In the rows, 128 means zero.
One hidden turn or mirror swaps the rows below in pairs. Which row is each named row swapped with?
K866: 149 104 150 139 120 148 139 121 101 78 133 148 117 131 124 118 130 135 136 110 134 124 139 99 142 140 137 163 102 142 106 138 144 146 117 133 167 105 99 127 114
K842: 138 130 125 131 111 91 149 139 118 158 129 109 105 129 131 87 120 99 118 107 136 146 169 140 133 150 126 112 93 155 132 129 131 95 143 111 147 119 106 129 142
K608: 103 111 121 105 137 150 143 109 106 157 111 133 146 106 127 142 131 146 116 115 152 142 145 137 120 120 101 167 135 130 116 135 122 138 120 125 143 96 127 146 116
K810: 129 122 129 118 122 131 117 140 121 162 114 108 94 140 130 91 116 111 113 116 146 134 151 149 120 142 123 101 110 160 117 116 139 100 149 115 132 112 92 117 146
K264: 161 109 138 138 94 106 154 146 112 120 133 130 102 124 124 100 124 107 124 124 118 125 140 117 147 162 149 136 83 161 132 121 127 114 117 128 144 129 89 121 129
K142: 139 126 124 130 127 119 159 102 118 164 126 113 132 119 102 116 107 111 117 145 119 129 163 141 115 158 125 127 116 126 125 100 133 86 147 128 156 134 114 167 143
K734: 115 116 133 116 154 159 148 103 110 130 120 134 144 112 107 155 112 147 121 143 125 124 160 139 110 135 124 150 130 122 97 127 136 124 127 133 157 133 144 156 129
K858: 165 119 140 147 99 111 146 133 105 100 135 131 102 134 130 94 126 110 131 110 125 125 146 103 147 160 145 138 88 151 128 128 138 124 127 125 162 112 86 121 125
K796: 144 139 119 138 106 100 134 144 113 156 128 116 111 121 141 89 127 90 107 112 135 146 154 146 133 163 127 118 105 155 134 123 132 116 136 107 145 136 98 122 136
K397: 109 114 137 115 144 165 119 120 101 108 125 150 136 115 130 135 136 142 122 119 149 137 141 135 126 130 108 163 133 137 88 144 145 154 122 129 153 125 126 126 114
K914: 122 96 145 120 132 164 138 118 101 89 135 153 133 125 128 131 124 155 125 121 135 121 134 118 134 128 132 171 109 135 102 142 144 147 114 138 150 107 120 126 113
K928: 126 128 111 120 108 103 151 128 111 190 114 111 127 108 131 112 123 111 106 114 138 147 159 146 127 143 113 134 115 145 148 121 111 111 132 114 140 104 105 140 131
K639: 124 129 136 138 99 95 140 146 121 166 120 110 116 131 126 89 113 100 109 122 137 135 154 147 130 170 127 117 98 143 133 138 127 108 138 109 135 117 88 136 139
K878: 91 101 154 117 135 163 128 123 116 117 115 141 144 126 113 134 123 152 126 125 154 127 135 138 123 136 105 160 125 124 90 158 140 142 121 124 139 104 119 141 113
K897: 102 105 144 109 148 159 138 113 112 107 126 143 135 126 120 133 132 153 131 111 153 136 154 129 124 113 104 155 119 138 82 153 143 134 129 129 152 107 135 136 114
K443: 140 135 119 131 125 107 158 118 118 166 119 114 120 115 113 122 107 109 112 143 113 130 171 143 119 162 141 119 110 136 130 114 125 97 138 118 154 141 119 151 147
K736: 135 92 153 126 119 157 142 129 107 85 133 148 123 121 118 131 132 146 133 125 128 118 132 110 141 138 131 166 101 143 99 135 140 143 108 141 151 118 111 131 109
K258: 107 105 144 104 145 178 108 126 115 131 114 129 113 137 123 122 123 149 125 115 155 123 137 142 114 119 109 128 126 149 88 127 147 126 139 125 136 103 111 123 130
K513: 155 120 125 142 99 97 148 140 108 134 136 123 103 127 134 88 116 106 109 118 120 131 147 127 142 161 149 131 80 152 145 123 130 111 127 120 145 123 96 119 138
K378: 117 113 132 119 147 155 152 91 114 140 126 127 143 117 96 140 112 140 127 145 128 124 155 133 110 138 113 149 128 115 103 112 142 106 139 138 159 127 128 173 129

K378 pairs with -> K142
K513 pairs with -> K914
K897 pairs with -> K842
K639 pairs with -> K878

One hidden turn or mirror swaps the rows below in pairs. Which row is each named row swapped with?
K41: 149 79 134 187 131 156 138 145 137 103 107 87 117 109 73 118 89 158 169 127 143 112 131 123 99 97 144 129 114 103 119 121 141 86 122 127 148 118 114 134 88 120 203 127 115 105 157 149 124 104 131 116 147 116 128 138 126 112 107 173 133 156 131 143 130 130
K80: 149 66 173 132 132 132 98 150 124 119 137 119 175 107 150 122 154 181 148 132 147 104 118 167 131 113 116 143 112 153 133 140 129 70 137 135 141 104 112 147 129 118 179 124 89 110 131 131 90 118 101 127 135 119 119 107 131 111 119 120 100 148 123 117 136 139
K156: 138 73 154 161 124 144 138 130 139 118 128 106 61 109 94 129 78 168 114 125 142 116 108 143 87 105 145 134 103 137 119 155 121 116 132 81 154 102 119 144 140 103 228 131 121 115 147 125 114 99 144 116 141 138 135 116 121 106 109 136 112 148 123 108 132 154
K129: 145 70 130 176 138 178 144 130 147 102 107 65 136 134 92 103 83 162 126 111 140 131 123 111 85 105 154 125 106 145 136 148 151 76 112 107 153 95 119 149 129 134 190 135 119 115 140 142 113 132 143 115 139 128 132 131 123 92 104 158 139 157 117 133 118 137
K663: 117 67 164 157 139 141 121 120 123 110 122 97 116 118 152 112 148 180 127 116 143 107 126 127 55 107 135 148 107 118 132 132 141 83 118 168 153 120 111 131 83 116 183 128 91 146 127 145 110 107 118 114 119 132 123 115 119 98 120 140 115 173 125 127 135 137
K995: 150 77 142 160 114 152 134 150 126 109 137 120 126 124 81 108 114 166 120 149 120 110 95 149 90 107 134 143 128 142 138 160 110 103 151 142 155 121 121 121 165 136 144 142 110 71 127 128 138 135 136 118 98 144 134 110 127 96 102 144 110 164 115 106 116 130
K16: 136 59 165 140 131 120 115 113 129 124 137 125 92 102 136 135 104 182 114 116 145 111 121 154 95 104 120 137 100 133 124 158 122 113 129 111 150 82 116 159 129 102 216 118 98 135 137 137 103 101 114 129 142 134 118 100 132 110 130 117 101 143 127 100 143 161
K74: 165 61 151 163 129 152 120 126 138 117 113 102 157 96 108 134 104 164 132 119 116 107 156 129 93 103 126 132 103 117 114 113 125 105 142 158 146 106 121 143 114 122 152 115 104 88 150 171 106 141 116 125 116 143 109 127 133 121 131 130 117 153 140 142 148 138
K398: 165 86 131 205 115 168 141 113 146 110 119 85 101 103 88 137 102 154 109 144 123 102 124 140 93 117 154 137 108 123 106 115 115 90 153 99 150 110 119 130 148 105 171 133 104 115 161 122 107 101 159 115 123 121 135 143 106 119 100 142 119 159 134 147 138 120
K255: 135 85 143 166 142 166 134 159 133 99 133 89 98 145 108 93 113 169 99 134 140 120 86 138 109 121 149 141 118 158 151 161 120 104 131 113 162 114 118 139 129 124 162 149 107 127 127 125 95 89 130 113 110 150 147 115 122 81 94 154 125 163 107 114 98 123
K149: 153 77 137 127 125 130 121 161 122 107 151 136 124 113 102 114 153 177 143 155 137 98 86 173 116 126 124 156 120 144 134 157 129 68 149 105 137 90 122 121 153 102 148 137 88 105 122 113 124 107 116 119 106 127 129 104 128 102 99 139 98 164 116 107 125 132
K855: 137 77 142 154 120 114 109 146 110 106 147 143 132 112 115 111 148 182 159 149 147 99 93 157 114 102 112 148 127 119 141 154 122 84 138 154 145 98 109 133 124 120 176 130 80 114 126 124 139 94 101 134 131 107 126 95 136 106 111 149 98 157 118 100 125 130
K33: 158 77 155 162 135 146 105 148 137 114 132 104 123 97 140 135 133 170 110 127 130 97 138 123 123 120 129 142 88 131 114 104 116 113 146 123 143 91 122 147 99 90 162 119 87 130 155 150 71 77 106 124 120 135 121 128 121 122 121 126 110 152 140 147 143 124
K120: 154 77 139 148 108 127 102 141 124 118 151 137 146 97 134 133 157 177 120 147 131 92 110 129 113 111 117 150 100 145 121 130 117 87 152 118 133 67 122 138 164 99 167 122 80 104 136 117 123 104 113 132 126 101 123 109 121 120 114 120 92 156 132 117 145 126
K861: 156 84 156 167 128 177 137 171 144 110 115 79 130 118 82 115 100 155 149 136 143 116 111 143 114 111 158 132 114 152 121 129 134 73 135 89 148 136 116 128 133 121 204 139 131 82 153 123 100 121 149 104 138 126 142 139 114 105 91 155 125 155 122 140 123 130
K886: 165 63 138 151 152 166 140 140 149 106 103 77 134 108 89 122 95 162 157 112 136 117 145 141 102 118 143 131 101 122 116 122 159 66 122 102 140 98 123 141 93 108 172 122 111 119 151 161 93 127 124 111 128 139 115 139 128 108 113 152 134 156 132 155 137 141
K783: 125 90 151 174 113 150 133 150 127 110 135 109 78 110 111 118 147 167 123 147 134 94 102 120 58 110 153 155 108 121 115 119 122 94 140 132 147 134 117 104 114 101 190 140 104 114 140 117 130 92 145 103 112 123 143 129 103 106 96 151 108 179 128 131 133 122
K201: 144 64 145 170 134 140 118 87 125 109 133 101 145 124 143 117 133 181 106 128 136 113 113 171 95 117 124 141 121 137 143 161 125 78 135 150 159 90 109 154 145 128 147 131 76 153 122 130 102 113 119 134 118 128 121 102 130 97 120 124 109 155 117 111 126 136
K807: 117 76 112 119 134 148 131 172 129 104 135 107 136 125 108 109 90 179 125 153 156 107 91 154 92 104 135 152 134 149 145 144 113 102 135 123 164 71 112 140 166 101 173 142 119 83 125 119 125 127 112 125 137 100 143 112 123 93 103 142 108 153 111 127 121 139
K503: 131 65 117 126 141 153 125 159 141 111 115 88 152 101 120 131 77 174 135 134 152 104 138 135 94 99 133 143 114 128 119 104 124 105 130 127 156 64 115 154 129 89 182 122 118 91 148 149 102 130 105 128 151 100 125 131 123 113 122 135 115 145 132 160 147 143

K255 pairs with -> K33
K886 pairs with -> K149
K80 pairs with -> K861
K855 pairs with -> K41
K129 pairs with -> K120

One hidden turn or mirror swaps the rows below in pairs. Which row is each named row swapped with?
K848: 140 115 103 142 126 127 134 133 122 128 139 139 140 128 131 115 122 110 136 80 137 124 106 141 105 139 139 123 136 134 127 114 152 120
K249: 143 123 135 159 115 107 137 138 119 116 139 155 137 138 145 111 133 128 141 128 117 134 130 132 109 169 150 150 121 120 130 94 129 124
K447: 134 129 119 139 123 85 125 122 121 134 118 138 158 131 139 117 149 102 154 117 109 128 115 142 119 125 126 147 116 136 108 113 125 142
K474: 114 143 154 102 130 142 124 136 146 118 145 123 125 113 117 149 149 147 120 121 126 127 140 111 153 127 120 90 127 121 109 141 119 143
K819: 86 138 164 104 122 133 117 122 142 98 113 123 118 125 125 117 135 136 119 136 91 143 144 114 149 150 133 134 133 128 128 131 122 122
K361: 137 177 140 137 99 110 127 138 130 125 154 149 133 122 126 138 163 138 134 138 143 125 132 124 140 135 128 143 114 125 150 122 111 153
K908: 111 104 138 116 119 151 119 134 148 99 134 112 109 142 136 122 132 144 101 161 119 129 121 107 138 141 144 99 148 125 117 135 123 141
K236: 132 116 144 124 104 115 117 144 149 130 150 128 133 120 126 135 121 136 137 134 118 144 160 135 156 103 120 168 112 140 110 113 117 148
K219: 130 110 117 145 124 132 136 134 130 126 136 120 127 114 122 141 120 118 128 191 148 121 100 118 118 120 133 121 130 130 124 127 118 95
K830: 101 149 114 118 106 145 120 120 130 104 125 130 114 135 123 112 116 120 110 123 130 123 105 123 126 141 143 138 151 139 175 139 143 118
K586: 170 163 134 134 146 134 126 131 132 121 134 137 123 110 128 125 146 154 132 150 138 117 133 114 136 126 132 91 123 121 110 129 132 143
K162: 117 121 131 137 113 122 124 130 142 135 121 106 136 98 113 131 150 104 133 160 144 143 112 134 140 98 116 152 124 151 111 130 115 105
K924: 121 98 113 117 125 131 123 130 130 117 141 136 122 139 128 134 65 132 129 148 107 117 130 123 124 122 138 141 132 129 138 120 139 116
K429: 144 147 112 131 138 143 115 116 134 117 102 118 122 111 124 88 133 119 126 100 131 134 113 137 130 116 135 124 144 152 121 134 161 121

K819 pairs with -> K249
K236 pairs with -> K924
K474 pairs with -> K848

